Rotation paths and how fast each direction turns (deg/step)
Each turn is a multiple of 5 degrees from 10 to 175, or 0.
Each row of a path follows its step; steps can be skipped.
Rotation 1:
step 3: [  0  -8   0  -9  -9   9  -8   0   4   6   8  15   0 -18  11  -2   9  -1
  12  -9  -6   0   6  -7 -13  24   4  17  -7   1  -9  -6   8  15  -5 -11
  21   0  -9 -21  11  10   4 -24  -6  -1  18  -9   1   0  12 -16  -2   0
  13   4  -3  -6  -2  -5  -1   3 -16 -23   4   6   1  -5   8 -11]
step 4: [  8   0   5 -15  13  14  14   2  17  -7 -14 -19  -4  -2  11  -3 -22 -12
  17   3  -8  -5   0   1  -8  15  -4  -2  -6 -14  12  15   0 -11   8 -23
  -6   1  -1  12 -17  13   0  -3  11   6  16   2  -3  13  13   5  -3   4
   6   6  -5   0  14   9  18  11  -1   5  -8   3  -9 -10  -4  -8]
step 5: [ -5 -13  14   6  15   8  20  -9  12   6  12   5   4  -1 -12 -28 -10  -8
  16 -15  17  -5 -12   4  13  12   5  -2   7   3  -3  -4  10 -14   1  -1
  -6  -8   1  -4 -11 -11  -1   1  -4   0 -23   2  -1   2 -21  -5  -4   2
   6  -6   7 -10  -3   8  -1  -7  -9  -5   0  16 -16  -1 -12  20]
step 9: [  6 -11   9   0  15   0   1  -8  17   9  12  -3   9  -3  -5  -7 -11   3
  -3 -11   9   0   4  16 -22   7   9  15  -6  11  -9  -7 -10   3  -1 -14
  -6 -10  -6  -1   3  -7   2 -23  -4  11 -20   4   3  10  -6  15 -11  20
  14 -11   4  -8  -2  13  14   6 -12 -17 -20   5   1  -1   0   1]
step 10: [ -9   8   4  -1   7   2  10 -18   4 -14  -1   3   1   4  -2   3  -4  -6
   8  -9  -7  -3  -5   2  -4  12  19  20   7  -5  10   7  25  -3   5   6
 -15  -9  -2  -7 -17   5  -2   2  25   0  22 -22  -6  -1 -11   3   2   2
   1  11  -4   0 -24   4  -4  10  -4 -22  -6   8   4   7  -8  -9]
step 11: [  0  -8   1 -13   1  19  18  11  -3  14   5  14 -13  -4  11 -20   3 -13
   3  16  -8 -13  -2 -13   7   4  17  15  -7 -11  -2  -3   5   3 -11 -11
   0  14  18 -13  -6  13  -7   2  -2   6   7  -3   8   2  -3 -12 -10 -21
   4 -14   0   4   6   3 -10  -3 -20  -2   6   2 -18 -15  -4  -1]
step 13: [ -6   2  12  26   1   1   4  -3  12  12   9   2  13  20   3  -5   0   0
 -14  -5  11  -8  -5  -1 -14   7   1  -9  -5   1 -17 -10  -4   8  15 -12
  22  -9 -13  -9  -2  -5   6  -6  14  -6  -4 -17  -8  12 -21  -6 -13  12
   3  -7  -7 -11 -11   4   3  -3   3 -16  -4   7   1 -10 -13  11]
step 17: [  6  -7  -2   5  17   2   5  -1   9   1  -1  -3 -13  13 -10 -10  10 -10
 -10   7  -5 -21  -2   5 -16   9  15  -4   2   0 -17  -3 -16  -5   3   1
   2   2  11  -7 -17  10  -3   7  19   7 -15 -10  -6  10 -18  20   3   5
  -5 -30   4  -3 -10   8   5  -8   6 -16  -5  11 -12   0  -5  -7]
[ 5 -1 -1 -3  4 -2  4 -2  4  0  0  1  0  1 -1  4  0 -2 -1  1 -3 -2  3  3
 -2  0  1 -3 -4  4  6  0 -3  0  0  0 -4  2  1  0  3  2  0  1 -3  2 -2  2
  1  1  1  3  1 -1 -4 -3 -5  2 -1  1  5 -1  0  1 -2 -2 -1  0  1 -4]  140
[-1  0  1 -2  2  0 -3 -6 -3 -1  2  1  3 -2  4  2  2  2  4  3 -1  1 -1 -5
 -2  2 -2  3 -1  0 -2  5  0 -4  1 -1 -3 -1 -1 -2  1  1  0 -2  0  4  1  1
  3  2 -2  3  7  1  3  0  0  2  0  2  1  0 -2  1 -4  2 -2  0  1  0]  60
[ 4 -2 -1  3  2  0 -4  0  2  0 -3  0 -3 -2  1 -3  4 -1  1  0  1  1  0  0
  2  1  2  0  1  1 -3  2 -4 -5  3 -3  5  2 -1 -2  0  4  4  2  2 -4 -1  3
  2  4  5  0 -1  0 -2  3 -1 -2  2  0  3 -2  0  1  1  0  1 -2  0 -4]  85
Rotation 2:
step 4: [-12  14   4 -10   2   7 -29 -13   8  -2  -9   2   9  -8   1  12  -2   3
 -25 -10   3  10  -2  -7   6  12   0  -2   0  -7  -9 -10  12   6  13  14
   0  -8  -9  -7   9 -12 -17 -13   3  -1   2  10   4  -1 -11  -5   3 -11
   6  -3 -10   1   5 -13  20  11   3  10   2   5  19   0  12 -17]
step 8: [ -1  14  -6  -7  20 -16   6  -2  -8  -4   6   6   1   6  -7   3  -2 -16
 -14   2   5   6   1  -8   5   6  15   3  18 -10  -4  -6  -2  -1 -23   2
  15   9 -21  -4  -5  -3   0 -22  -9  -4  14   5  -9  -4  10  -9 -14  -6
   1  -1   1  14  17   6   8   3   1  17  -3   1   2  -9  -6 -24]
step 9: [  8   7   8  19   5   0   6  -3  -4  11  -4   3   2   7 -11  16  -5 -10
 -26  -8  -2  18  -6  -4   7  14  10  -4   5  -7  -9   9   6   2  11   4
  -9   4   1  -1  -1 -11   3   3   8  -5  18   2   7 -17  18 -18  11   6
  11   7  -4  14  -4   6   5  11  16  19  -8   4 -16  -7  -1 -13]
step 10: [  2   8  10   2   1   8  -2  -3 -10  15   3  10  -4  17   4   6  -8 -10
 -17   3   0   8   2  -9  -8  10  -9 -20   2 -14   0  -5 -14  -8  -5   8
 -13  -1  23 -10   4 -21  12  10   9  -6   8  -1  15  -6  -2  14  -4  11
   3 -19   2  -1  15   5  -7   0  11   9  -1  11  14   7   8 -19]
step 12: [ -3   9   7   5  11 -11 -14   0  -8   3 -15   3   9   1  -8  -2   4  -6
 -11   7 -17  -1 -10  -6  19  18   2 -11  12 -14  -2  -8  -1  -3  -4  10
   8 -13 -11   1  10 -17  -6  11 -11   3   3  18  -5 -14   4 -16  -4 -10
   1   0  -3  -2 -11  20  10 -18   1  -6  -3  21   3   6   2  14]
step 14: [  1  19   4  16  13   6   0   1 -25   3   9   4   4  27   3  -2  -7 -10
  -1  -3 -26   4  -5  -8  20 -13   1   7   8 -12  -7  13   2  -1   4   3
  -7   3   2   1  -4   1  10 -18 -21  -7  -7 -12  14  -8   4   7   9  -7
   8 -17  -3  16  -2   0  -6  -3   5   3  11  -2  -3   1  -5  -1]
step 15: [ -1   6  -4   7  15  -2   6  -3   6   3 -14  -4  -4   5  -4  10 -10 -20
   3   8 -16  12 -17  -1   5 -12  14 -32  10  -8 -11   2   5 -10  -4  26
  -2  12   2   4  -3 -11  -5 -15   1   6   7   3  15  -9 -17   9  -3  13
   7 -13   3   2 -10  -4  -4 -12  -5   3   0  -5  -7   2   0   7]
step 19: [ -7  20  -3  -5  11  -2 -13  -5  -1   5   5   8   0  20  -5  15 -11  -4
 -17   7   1   9  -9 -11  11  -6   0  -5  -4   5  -9 -12  -9  -5  -8   3
   6 -17  -1 -18 -19 -11  12   0   5 -16   1 -14  -8   1 -12  15  15  -4
  -5  -8   3   0  -3  -1 -10  -7  -9 -16  -8  -9   4  23   2  10]
[ 1  1  0 -1  3 -1 -1  3  3  2  0  3  5  0  1  0  3  0 -3 -4  2  3  1  2
 -2  0  0  1  2  4  5 -4  1  1 -1  2 -5  1  0 -2 -6  4 -1  0  1 -4  1 -1
 -1  0  0  0  1  1 -4  3  0 -2  1  2  1 -3  1  3 -1  1  1  3 -2 -4]  25
[-3 -6 -2  2 -1  1 -1  0  4  1  2  0  0 -3  1  1  2  0 -1  0  0  6  0  3
  1  1  3  1 -2  2  0  7  1  2 -2  0 -1  5 -3  0  0 -1  0 -4  3  4 -1  3
  0 -1 -1 -1  5  1 -3 -1  1  1 -3 -1  2  4  3 -3  0  0  3  2  3 -2]  160
[-4 -1  4 -2  3  0  3  0 -1 -2 -2 -2 -2  0 -1  4  2 -4 -1  0  3  0  2  5
 -4  0 -2 -2  1 -3  0  2  0  0  2 -1 -3 -2  1  0 -2 -2 -5  3  2  5 -2 -2
  1 -1  2 -3  2 -1  4 -3  1 -2  1 -5 -1 -1  0  2 -1  1  1  1  0 -4]  55
[ 0  3  2 -1 -2  0 -4 -1  1  3 -1 -3  0 -4 -2  1  0 -2 -2 -1 -1  0  2  2
 -2  1  0 -2  2  3  1  3  2 -2  6  5  0  2 -1  3  1  1  4  4 -1  3 -3  2
 -1 -4 -4  2  2  0  0 -1 -3  3  3  2  2 -2  0  5  1  1  1 -2  1  5]  135
